0: tensor([117, 166, 151, 126, 135, 110, 115, 120])
1: tensor([170, 147, 120, 137, 170, 154, 165, 149])
2: tensor([128, 126, 154, 113, 103, 128, 125, 119])
3: tensor([110, 121, 104, 109,  76, 135, 127, 129])
4: tensor([154, 122, 119, 133, 152, 154, 161, 134])
5: tensor([105,  73,  91, 124,  86, 146, 122, 115])
6: tensor([125, 137, 108, 133, 115,  96, 117, 116])
7: tensor([125, 158, 152,  94, 142,  86, 119, 129])
8: tensor([139, 144, 128, 117, 114, 124, 139, 114])
9: tensor([117, 112, 103, 160, 145,  92, 120, 130])
10: tensor([ 87, 123, 120,  89, 127, 117,  95, 135])
11: tensor([167, 116, 117, 148, 110, 153, 134, 131])
12: tensor([139, 160, 164, 119, 153, 164, 138, 165])
13: tensor([147, 163, 158, 126, 151, 163, 153, 156])
14: tensor([121, 166, 155, 134, 134, 117, 115, 118])
15: tensor([137, 113,  96, 140,  91, 188, 166, 110])

tensor([114, 114, 107, 159, 144,  91, 122, 124]) -> 9
tensor([125, 122, 116, 132,  95, 164, 161, 124]) -> 15
tensor([131, 119, 123, 151, 161, 118, 109, 122]) -> 9
tensor([124, 121, 144, 108, 116, 126, 112, 129]) -> 2
tensor([133, 103, 112, 144, 158, 122, 189, 118]) -> 4
tensor([124, 147, 152,  98, 139,  83, 125, 143]) -> 7
tensor([150, 180, 123, 113, 131, 161, 158, 139]) -> 13
tensor([121, 123, 117,  82, 130, 113, 105, 128]) -> 10
tensor([129, 121, 153, 109,  98, 137, 127, 116]) -> 2
tensor([134, 102, 115, 137, 162, 126, 195, 126]) -> 4
tensor([157, 139, 139,  74, 157, 161, 108, 178]) -> 12
tensor([115, 165, 166,  81, 137,  92, 107, 145]) -> 7
tensor([149, 179, 142, 130,  97, 147, 176, 115]) -> 8
tensor([148, 124, 111, 135, 149, 151, 160, 132]) -> 4
tensor([128, 159, 147,  97, 138,  80, 115, 124]) -> 7
tensor([122, 124, 129, 132, 136, 165, 164, 150]) -> 4
tensor([157, 154, 125, 169, 125,  82, 120, 102]) -> 6
tensor([123, 165, 167,  82, 145,  90, 107, 153]) -> 7
tensor([ 79, 108,  92, 128, 104,  86, 114,  92]) -> 6
tensor([126, 122, 158, 108,  93, 131, 127, 114]) -> 2
tensor([129, 130, 117, 107, 133, 175, 139, 154]) -> 4
tensor([144, 108,  99, 134,  93, 189, 171, 111]) -> 15
tensor([167, 131, 131, 146, 146, 159, 100, 144]) -> 11
tensor([ 86, 120, 126,  91, 120, 113,  92, 128]) -> 10
